rotation ticks, each row followed by its count of ticks
The counts run from 0 to 405.
[117 106 147 159 158 107 129 118 115 173 171 113 130 137 119 159  82 134
 117 156 109 136 188 131 153 161 134 120 167  68 109 160 112 155 111 130
 127 129 102 117 120 145  91  95]
359
[120 109 166 139 128 151 109 126 137 135  98 177 128 171 134 154 152 135
 132 171 123 113 158 142 176 128 172 172 156 110 124  92 114 165 160 150
  79 162 169 112 156 132 119 100]
296
[131 121 155 164 169 102 122 132 114 153 171 133 126 134 113 157  81 158
  89 147 110 138 160 129 130 198 135 133 171  81 106 157 132 159 107 153
 154 121 108 118 125 154  97 102]
358
[124  83 138  98 140 104  93 132 170 125 134 131 131 140 151 162 116 104
 135 178 109 106 116  97 138 182 152 160 131 114 102 127 127 170 123 156
 123 110 110 134 131 149 126  36]
379
[158 130 123 115  97 151 109 169 157 116  72 182 110 164 121 161 124 161
 146 111 113 132 154 129 117 104 155 177 178 135 110 129 137 154 128 155
 114 134 182 111 127 146 124 113]
264
[127 156 154 124 165 131  98  91 160 129 178 117 125 111 173 162 130 134
 136 125  81  85 142 142 149 177  91 121 122  62 138 121 116 141  86 125
 104 156 135 141 158 112 114 103]
355
[100 108 101 109 164 141  92 111 128 112 172 122 145 137 142  98 151 135
 164 121 100 139 125 146 171 111 102 109 110 160 153 125 138 128 109 111
 161 117 143 125  50 173 152  90]
163
[ 98 129 141  90 197 121 116  71 131 127 146 114 151 118 112  94 119 123
 157 150 140 122 133 152 118  96 100  80 110 116 128  98 136 104 103  66
 180 122 168 147 100 169 154 115]
178
[160 163  97 135 132 111 121 139 109 111 103 165 128 139  62 141  79 147
 164 101 121 155 124 154 101 139 110 137 130 159 133 127 134  93  84  93
 184 106 162 134  86 119 144 154]
226
[123 121 140 103 163 106 146 111 136 161 139 102  91 148 134 159 140 154
 127 147 123 143 171 153 120 147 107 129 147  91 135 171  93 130 111 135
  60 167 110 108 151 107 104  74]
72
[132 190 128 124 138 162  78 114 111 114 148 154 120 142 122 153 123 122
 123 118 101  65  87 141 171 155 139 149 154 141 130  75 150 106 127 152
 129 126 144 143  88 132 181 148]
1
[106 155 152  97 161 140 107  99 140 151 103 118 121 121 156 164  90 129
 131 157 131 101 140 167 164 146 104 142 131  94 130 120 107 145 129 139
  44 145 125 125 173 112 129  71]
57
[113 115 137  78 157  90 160 106 170 153 171 124  75  82 164 126 145 122
 144 137 108 131 177 106 148 137  92  98 135 100 170 105 121 132 113 119
  90 153 113 113 115 110 121  98]
114
[117 125 151 129 178 114 117 105 107 144 162 153 110 188 106 158 105 168
 110 164 124 156 117 157 178 152 158 150 154 127 119 143 133 116 163 165
  94 145 158 108 144 144 134  81]
39
[140 120 142 111 162 114 155 170  84 129 124 113 108  97  94 165  94 177
  81 144  62 155 143 129 116 180 107 142 147 142 142 149 122 129 104 158
 136 111 107 115 104 147 109  80]
86
[146 125 145 105 137  86 132 139 113  95 134 149 123  83 140 111  95 115
 126 123 125 126 131  94 115 157 126 114 165 166 116 109 150 143 115 118
 197  89 127 147  61 177 119 105]
143
[138 157 105 102 168 106 120 139 109 110 151 100 132 116 123 140  97 152
 126 147  99 125 126  93  99 184 121 152 143 125 110 124 109 132 100 123
 199 120  86 145  85 146 141  80]
383
[137 168 130  94 150 127 111 130 115 102 133  95 146 100 138 149 102 129
 125 140  95  72 118  94 112 180 112 131 135 115  95 137 108 143  83  99
 176 112  89 169  94 126 156  85]
382
[126  96 177 119 121 106 133 138 147  89 139 167 107  89 161 106 165 143
 115 150 119 146 133 141 137 188 125 131 127 160 180 121 145 161 106 131
 164 114 155 145 104 111  95  83]
133
[111 149 145 125 143  70 137  78 118 140 150  78 124 109 126 111  91 130
 122 153 149  88 170 153 125 156 141 128  97 115 143 155 129 121  77  96
 135 139  94 133 115 101 140  69]
392
[137 213 157 144 129 146 149 133  67 119 125 135 104 143 125 136 111 134
 151 125  94 102 188 164 129 159 128 131 134 120 154 105 102 124  98  93
 116 176 139 136 136 120  86 155]
308
[117 189 174 155 158 141 159 103  88 134 126 122 147 135 104 122 140 182
 121 153 117 132 152 159 139 109 168 145 146 127 141  96 101 110 121 109
 123 189 176 121 125 100 141 134]
293
[123 210 102 111 156 172 101 120  95 147 142 104 124 152 116 158 121 169
 140 147  98 143 153 161 138  84 150 153 132 141 136 109 125 110 133 146
 106 141 163 105  85 148 151 112]
6
[123 168 152 137 183 103 135  93  82 143 178 131 127 162  99 148  93 184
 113 149 119 158 110 170 167 150 154 143 141 140 114 135 126  91 137 141
 107 153 154 117 136 133 155  97]
38
[126  66 161 113 153 107 135 139 122 120 170 158 115 135 111 109 134  93
 128 155 145 116 140 123 145 165 111  94 179 126 124 118 150 136 128  93
 187  93 135 154  72 159 104 130]
160
[116  81 194 115 128 103 138 147 137  97 131 148  99  86 145 106 146 121
 111 171 130 125 171 158 129 175 121 122 134 133 168 127 146 172 110  98
 158 108 146 153 114 109  78  97]
134
[138 178 152 139 147  94 122 120 154 132 169 115 146  66 161 167 125 163
 112 141  88 125 111 136 123 177 141 141 103 131 142 124 126 123  70 145
 121 138 158 151 125 106 123  76]
372
[135 166 102  90 158 105 133 109  95 118 152 128 128 148 148 152  71 145
 167 121  99 155 101 107 160 151 120 151 135 157  89 120  86 117 136 130
 100 145 118 113 121 141 151  66]
64
[121 115  96 114 150 139  96 103 141 155 102 108 163 157 111 145 122 102
 177 120 139 114 107 146 133  68 118 110 121 153 117 147 120  97  91  83
 107 116 151 125  64 159 164 110]
204
[137 165 163 114 171 158 120 137 122 121 131 161  89 153 109 167 113 148
 103 166 136 123 142 154 118 178 115 143 191  77 106  96 130 128 161 145
 161 119 149 160 153 125 123 153]
19
[105 127 142 122 155  87  99  78 124 135 155  92 168 122 141 131 100 143
 137 179 116 119 120 125 161 134 169 150 106 124  98 141 106 141  99 117
 127 139 119 129 107 128 158  26]
377
[110 135 156  91 183  70 166  85  92 119 121 105 134  97 120 111 117 142
 117 159 111 113 102 102 126 172 133 128 117 143 133 110  93 108 114  98
 140 154 103 137 122 114 158  73]
95
[ 94  94 198 122 143 116 147 117 121 124 117 109 119  84 128  93 130 104
 107 169 130  96 194 162 139 144 120 103 124 106 167 124 135 157  98  86
 156 118 132 156 112 108 101 103]
135
[107  85 153  80 128 125 108 118 169 131 115 134 119  82 184 117 116  87
 140 138 142  92 165 112 144 113  99 109 162 106 120 106 143 178 121 123
 110 108 128 134  98 164 119  90]
140
[128 145 135 124 160 128 123 141  99 158 133 114 137 165 123 166  92 131
 134 178  98 147 193 138  93 136 143 130 147  89 105 140 109 151 117 146
 120 139 115 100 136 189  85  80]
343
[139 151 145  92 166 118 153 120  84 157 131 109 129 129 108 165  50 103
 145 150 125 112 164 105 137 142 108 115 173 106  76 121  88 118 137 109
  96 135 100 140 136 135 120 102]
62
[133 205  98 104 167 138 123 129 112 130 130 111 128 146 172 158 128 155
 148 146 113 165  93 120 157 154 109 160 138 147 120 120  61 112 132 129
  89 150 116 130  93 120 142  86]
48
[123 159 153 129 181 127 150 102  95 164 156 125 133 155 122 148 113 124
 135 151 112  95 161  95 148 131 139 106 193  86  98  93  82 124 144 112
  95 176 117 118 127 155 124 149]
318
[147 210 161 141 121 144 129 125  85 126 103 106 135 158 117 158 120 127
 126 166 153 104 122 180 118 141 177 151 149 157 116 124 115 105 115 105
 114 144 155 151 105  97 128 131]
11
[ 96  96 116 103 172 153 121 103 109 122 175 102 139 136 120  90 147 108
 166 135 114 124 150 140 170  94  93  90 128 133 144 120 128 122 116  69
 161 114 138 134  47 152 139 113]
162
[135 147 137 137 174 125 119 136  75 134 125 122 148 151 110 160  76 158
 105 158  83 142 162 136 100 168 134 139 146 109 115 135 126 141 111 161
 154 123 121 110 132 201 103  75]
342
[112 113 149  93 142 116 158 121 102 136 137  80 117 124 136 111  80 135
 163 135  90 126 202 122 153 119 118 122 153 112  99 164  96 164 114  89
 120 135 109 127 106 112 101  47]
104
[ 87  84 143 106 159  87  99 102 151 113 116 140 129  98 159  87 121 147
 113 154 145 138 147 130 138 122 136 137 145 138 147 119 147 167 133 139
 148 110 118  92  87 179 139  53]
138
[162 166 153 123  88 150 146 154 112 126  57 143 120 160 103 153 105 124
 160 107 124  74 161 138 117 114 146 154 174 135  94 126 107 134 105  89
  99 154 152 149 117  96 116 152]
266
[160 147 107 105 107 153 105 148 151 134  96 158 106 122 105 168  90  90
 192  97 129 107 145 124 121 118  84 124 148 115 121 108 119 119  90  89
 139  95 169 160 103 117 128 169]
224
[143 180 126 135 141 131 113 117 137  91 105 186 105 136 127 136 155 179
 119  83 124  86 104 133 136 164 124 157 151 130 161  83 125 124 115 127
 127 173 161 129 131 101 178 144]
273
[154 116 130 126 121 116 106 157 117 150 147 134 123 141 148 189 108  64
 131 155  86  88 131 105 148 209 127 133 136 124 129 133 123 152  93 142
  94 108  91 135 101 140  87  92]
364
